In the data rows, 50 means zero.
Some points:
tensor([70, 61, 33, 68, 77, 22, 70, 43, 56, 22, 57, 60, 63, 48, 46, 59, 69, 43, 44, 45, 75, 63, 45, 40, 46, 67, 77, 18, 32, 60, 55, 56])
tensor([54, 40, 71, 18, 54, 52, 28, 87, 26, 38, 39, 66, 66, 48, 43, 56, 47, 51, 44, 25, 70, 36, 44, 51, 33, 52, 49, 56, 65, 49, 70, 45])
tensor([37, 53, 48, 43, 60, 43, 47, 75, 11, 86, 34, 08, 36, 57, 52, 51, 39, 57, 44, 32, 49, 35, 48, 78, 53, 75, 19, 51, 70, 59, 36, 39])
tensor([36, 77, 51, 66, 67, 47, 75, 55, 74, 61, 22, 76, 45, 43, 45, 61, 24, 52, 29, 70, 21, 56, 99, 60, 61, 46, 31, 51, 57, 59, 95, 23])
tensor([65, 51, 44, 91, 52, 56, 54, 64, 33, 54, 64, 45, 52, 61, 43, 70, 71, 42, 83, 55, 50, 71, 37, 56, 68, 53, 61, 57, 31, 51, 54, 49])
tensor([55, 57, 51, 73, 65, 44, 56, 39, 28, 51, 76, 64, 32, 43, 53, 57, 62, 59, 96, 14, 45, 56, 56, 85, 50, 58, 40, 37, 53, 21, 56, 63])
tensor([39, 45, 40, 58, 51, 79, 60, 57, 60, 52, 33, 17, 48, 64, 66, 61, 21, 33, 85, 44, 86, 50, 32, 61, 67, 39, 41, 53, 33, 35, 71, 52])
tensor([85, 29, 42, 57, 43, 56, 47, 33, 62, 49, 66, 59, 43, 44, 42, 33, 29, 74, 51, 37, 66, 36, 44, 60, 65, 54, 38, 20, 40, 55, 45, 26])
tensor([70, 59, 53, 62, 48, 63, 49, 61, 57, 44, 22, 69, 48, 45, 80, 45, 51, 39, 48, 43, 56, 57, 52, 15, 75, 33, 41, 68, 67, 56, 60, 54])
tensor([61, 00, 47, 51, 77, 77, 34, 65, 54, 53, 49, 46, 71, 27, 82, 44, 63, 33, 40, 45, 42, 36, 77, 62, 45, 37, 64, 47, 50, 27, 43, 45])
tensor([56, 58, 43, 16, 59, 34, 59, 43, 18, 37, 22, 44, 53, 64, 24, 64, 76, 35, 45, 69, 68, 55, 45, 47, 39, 31, 49, 52, 48, 45, 85, 46])
tensor([60, 66, 61, 29, 73, 40, 60, 61, 66, 68, 63, 46, 43, 55, 38, 31, 56, 46, 34, 43, 46, 28, 20, 37, 70, 55, 30, 61, 66, 61, 77, 44])
tensor([84, 45, 54, 46, 31, 60, 53, 63, 32, 83, 26, 30, 53, 62, 54, 51, 33, 53, 30, 55, 67, 45, 52, 63, 36, 52, 78, 40, 67, 30, 37, 87])
tensor([34, 36, 51, 30, 62, 34, 35, 29, 67, 41, 55, 52, 70, 60, 54, 66, 62, 53, 55, 29, 78, 69, 40, 62, 56, 36, 42, 84, 36, 56, 38, 55])
tensor([57, 60, 46, 43, 33, 17, 72, 22, 72, 61, 73, 22, 99, 54, 48, 66, 21, 32, 68, 98, 58, 36, 81, 41, 50, 63, 44, 59, 55, 60, 60, 41])
tensor([65, 45, 53, 80, 51, 47, 59, 56, 39, 59, 58, 46, 55, 57, 47, 71, 89, 46, 41, 34, 51, 30, 43, 40, 65, 41, 09, 37, 28, 70, 42, 53])
tensor([42, 69, 34, 37, 05, 67, 28, 46, 46, 41, 34, 43, 60, 29, 58, 49, 45, 28, 54, 32, 45, 42, 41, 51, 47, 75, 25, 55, 28, 57, 57, 43])
tensor([70, 55, 83, 52, 14, 50, 60, 27, 49, 65, 49, 41, 48, 75, 58, 61, 47, 37, 15, 15, 52, 62, 40, 45, 44, 57, 47, 40, 30, 33, 29, 66])
tensor([28, 34, 27, 55, 58, 32, 64, 59, 52, 59, 62, 52, 57, 50, 45, 53, 39, 45, 44, 83, 47, 79, 44, 33, 28, 42, 66, 44, 59, 79, 31, 45])
tensor([46, 52, 15, 66, 27, 45, 33, 40, 90, 14, 46, 76, 34, 42, 69, 55, 65, 66, 60, 41, 36, 59, 37, 34, 69, 77, 42, 69, 70, 56, 54, 66])
tensor([70, 61, 36, 31, 62, 64, 80, 21, 53, 68, 50, 39, 55, 43, 66, 36, 63, 42, 44, 34, 74, 34, 18, 56, 56, 23, 63, 57, 73, 49, 41, 52])
tensor([29, 45, 79, 32, 44, 63, 33, 54, 81, 73, 49, 71, 20, 37, 33, 43, 47, 19, 76, 60, 17, 61, 44, 15, 53, 60, 51, 59, 34, 70, 37, 63])
tensor([22, 54, 38, 49, 15, 25, 22, 51, 26, 43, 35, 21, 31, 39, 30, 67, 33, 36, 51, 41, 10, 47, 67, 50, 43, 51, 82, 31, 48, 41, 32, 76])
tensor([66, 42, 62, 28, 80, 32, 44, 43, 46, 70, 17, 37, 52, 38, 53, 75, 88, 81, 32, 55, 60, 33, 44, 55, 51, 53, 51, 61, 33, 78, 74, 66])
tensor([42, 25, 37, 51, 34, 75, 49, 46, 50, 47, 12, 54, 43, 46, 49, 43, 17, 70, 46, 46, 25, 45, 50, 45, 66, 73, 56, 24, 39, 18, 35, 45])
tensor([18, 54, 72, 69, 34, 57, 76, 87, 42, 51, 59, 51, 38, 76, 39, 00, 65, 90, 79, 53, 43, 24, 77, 59, 53, 23, 81, 74, 00, 54, 52, 36])
tensor([50, 99, 86, 12, 60, 76, 58, 45, 11, 30, 72, 67, 50, 49, 73, 32, 17, 74, 58, 78, 37, 44, 63, 36, 70, 46, 57, 31, 35, 28, 32, 72])
tensor([41, 44, 61, 58, 36, 37, 87, 18, 09, 10, 84, 38, 38, 79, 97, 00, 63, 84, 59, 73, 54, 45, 46, 54, 38, 54, 65, 83, 37, 72, 77, 70])
tensor([60, 56, 60, 65, 73, 36, 30, 61, 55, 46, 53, 33, 54, 53, 45, 43, 58, 39, 48, 38, 77, 73, 63, 34, 47, 66, 42, 46, 56, 26, 62, 30])
tensor([56, 86, 83, 65, 60, 84, 29, 53, 32, 48, 49, 37, 41, 67, 62, 41, 44, 52, 66, 34, 39, 18, 67, 67, 49, 26, 80, 24, 46, 76, 35, 41])
tensor([33, 39, 56, 75, 34, 44, 38, 60, 55, 77, 38, 75, 80, 88, 64, 45, 55, 50, 54, 30, 25, 44, 29, 35, 75, 63, 72, 18, 55, 31, 47, 53])
tensor([47, 44, 90, 55, 59, 83, 18, 57, 28, 40, 75, 33, 47, 53, 51, 41, 44, 70, 42, 89, 44, 41, 27, 89, 54, 45, 30, 39, 54, 32, 21, 35])
tensor([32, 64, 38, 25, 30, 22, 32, 50, 49, 68, 80, 50, 34, 24, 58, 49, 36, 52, 03, 63, 45, 71, 51, 54, 65, 15, 70, 42, 56, 66, 62, 56])
tensor([61, 25, 65, 42, 30, 37, 47, 52, 51, 35, 46, 68, 37, 34, 51, 38, 67, 22, 41, 43, 68, 47, 48, 47, 88, 89, 59, 32, 44, 46, 53, 28])
tensor([23, 68, 12, 36, 80, 35, 26, 42, 69, 36, 54, 61, 71, 88, 67, 44, 80, 47, 58, 63, 51, 77, 70, 44, 57, 69, 21, 64, 56, 37, 42, 50])
tensor([78, 51, 37, 41, 75, 58, 42, 54, 51, 26, 51, 62, 32, 81, 33, 66, 10, 67, 45, 71, 49, 24, 23, 70, 49, 59, 64, 15, 48, 69, 26, 54])
tensor([64, 69, 57, 65, 38, 36, 37, 49, 90, 29, 30, 49, 39, 67, 50, 28, 37, 36, 49, 58, 62, 34, 45, 55, 32, 36, 63, 30, 32, 24, 51, 64])
tensor([62, 54, 60, 46, 46, 52, 71, 63, 48, 32, 46, 44, 67, 40, 52, 64, 66, 31, 50, 41, 34, 41, 34, 39, 63, 17, 51, 67, 74, 04, 44, 52])
tensor([21, 36, 65, 55, 61, 72, 76, 60, 72, 43, 35, 19, 17, 72, 51, 72, 59, 43, 33, 78, 59, 53, 28, 33, 50, 63, 47, 48, 56, 25, 47, 53])
tensor([75, 57, 56, 49, 68, 31, 61, 32, 40, 61, 37, 46, 59, 40, 43, 31, 57, 52, 65, 34, 41, 63, 12, 74, 58, 57, 70, 50, 50, 37, 42, 35])
tensor([16, 60, 44, 64, 45, 73, 74, 30, 58, 96, 68, 99, 50, 59, 49, 85, 52, 27, 45, 74, 76, 33, 81, 49, 03, 79, 73, 65, 78, 36, 55, 22])
tensor([45, 43, 46, 18, 54, 56, 75, 28, 31, 61, 38, 44, 34, 50, 58, 31, 42, 20, 25, 29, 52, 41, 40, 73, 36, 27, 47, 27, 50, 65, 32, 40])
tensor([54, 48, 27, 57, 46, 64, 41, 21, 55, 19, 71, 76, 67, 43, 43, 33, 55, 66, 61, 74, 47, 33, 15, 54, 46, 37, 23, 22, 22, 22, 79, 50])
tensor([14, 40, 25, 35, 95, 25, 53, 61, 61, 58, 84, 61, 47, 45, 58, 54, 48, 48, 62, 35, 43, 52, 55, 28, 52, 35, 32, 74, 48, 43, 47, 99])
tensor([53, 51, 59, 54, 40, 77, 50, 60, 61, 40, 33, 57, 52, 32, 59, 64, 63, 46, 50, 27, 46, 68, 67, 21, 41, 56, 49, 47, 49, 50, 17, 50])
tensor([40, 52, 79, 47, 52, 09, 50, 48, 69, 30, 35, 62, 40, 28, 43, 76, 73, 47, 60, 39, 34, 47, 64, 55, 63, 22, 55, 69, 72, 84, 35, 45])
tensor([51, 22, 73, 53, 66, 27, 42, 57, 59, 32, 74, 42, 52, 32, 77, 78, 42, 42, 65, 72, 28, 97, 29, 24, 08, 53, 54, 67, 54, 61, 65, 34])
tensor([47, 96, 29, 58, 33, 23, 56, 23, 49, 91, 47, 54, 41, 07, 47, 50, 25, 80, 41, 76, 81, 17, 69, 33, 09, 54, 41, 55, 63, 60, 39, 25])
tensor([66, 22, 17, 21, 23, 56, 24, 28, 72, 49, 73, 42, 40, 61, 34, 58, 62, 46, 65, 57, 37, 58, 78, 19, 48, 44, 42, 28, 62, 51, 56, 25])
tensor([70, 43, 54, 36, 71, 33, 55, 81, 39, 75, 40, 56, 50, 55, 55, 59, 57, 70, 66, 39, 72, 87, 61, 76, 45, 58, 36, 65, 36, 38, 46, 78])
tensor([68, 44, 84, 63, 39, 35, 65, 62, 26, 40, 63, 54, 33, 85, 64, 00, 66, 99, 70, 64, 57, 27, 75, 52, 41, 19, 54, 68, 41, 75, 50, 39])
tensor([46, 70, 28, 44, 57, 68, 20, 67, 40, 43, 30, 54, 37, 55, 41, 42, 56, 54, 16, 43, 60, 41, 48, 42, 44, 57, 42, 93, 31, 85, 30, 30])
There is one direction along which these points spread out most. Take the direction at right angles to it along which they spread out most. Go by this last direction. How far along it is each point below, from 0 to 99? The average is 50, and the first point in the table lies past the average. One standard deviation of the points above along it is 16.
tensor([55, 20, 41, 45, 37, 68, 68, 74, 44, 41, 44, 52, 64, 45, 42, 48, 27, 27, 50, 38, 31, 55, 50, 34, 61, 60, 20, 58, 44, 78, 46, 59]) : 41
tensor([35, 47, 67, 55, 50, 67, 44, 54, 56, 32, 46, 41, 62, 35, 33, 38, 53, 50, 20, 35, 83, 67, 65, 52, 49, 63, 62, 29, 53, 51, 55, 65]) : 39
tensor([55, 64, 20, 60, 55, 40, 43, 65, 53, 50, 56, 48, 71, 58, 44, 49, 69, 41, 29, 39, 00, 66, 56, 62, 27, 57, 34, 64, 41, 27, 35, 77]) : 46
tensor([32, 43, 42, 57, 62, 59, 23, 35, 45, 15, 29, 29, 50, 35, 26, 56, 52, 62, 43, 23, 42, 39, 57, 21, 37, 32, 48, 62, 65, 42, 84, 50]) : 49
tensor([57, 46, 23, 53, 43, 30, 51, 78, 39, 50, 49, 29, 36, 42, 52, 63, 50, 56, 36, 68, 52, 34, 53, 55, 66, 67, 53, 27, 23, 29, 20, 29]) : 36
tensor([64, 39, 56, 70, 30, 57, 73, 40, 65, 56, 41, 85, 80, 23, 15, 62, 47, 41, 47, 89, 46, 37, 85, 72, 40, 73, 62, 76, 78, 62, 69, 46]) : 62
tensor([59, 52, 51, 35, 35, 67, 60, 68, 44, 62, 43, 45, 66, 43, 35, 26, 31, 48, 71, 37, 61, 56, 23, 53, 51, 44, 41, 35, 49, 33, 54, 48]) : 33
tensor([67, 57, 36, 50, 69, 87, 40, 43, 50, 45, 76, 58, 26, 75, 32, 66, 68, 44, 80, 72, 46, 53, 28, 90, 52, 32, 54, 38, 57, 55, 88, 77]) : 53
tensor([29, 55, 64, 51, 31, 55, 52, 26, 76, 83, 71, 51, 76, 24, 60, 61, 02, 45, 33, 47, 25, 60, 47, 75, 30, 52, 74, 51, 53, 71, 78, 38]) : 51
tensor([41, 49, 42, 89, 91, 37, 32, 21, 29, 56, 58, 19, 62, 41, 34, 32, 73, 32, 61, 55, 69, 75, 52, 30, 59, 48, 45, 47, 62, 42, 49, 90]) : 57
tensor([18, 47, 48, 27, 08, 60, 73, 84, 82, 51, 34, 50, 32, 31, 73, 67, 47, 71, 56, 60, 48, 67, 51, 60, 36, 43, 34, 10, 81, 88, 18, 32]) : 44
tensor([66, 44, 39, 36, 46, 73, 52, 49, 77, 42, 77, 52, 48, 61, 26, 45, 51, 71, 30, 06, 38, 64, 44, 28, 66, 65, 67, 84, 66, 48, 50, 37]) : 47
tensor([40, 33, 61, 81, 44, 21, 34, 24, 25, 64, 51, 76, 53, 41, 40, 79, 22, 36, 60, 63, 59, 58, 74, 60, 52, 43, 44, 96, 64, 53, 42, 30]) : 64
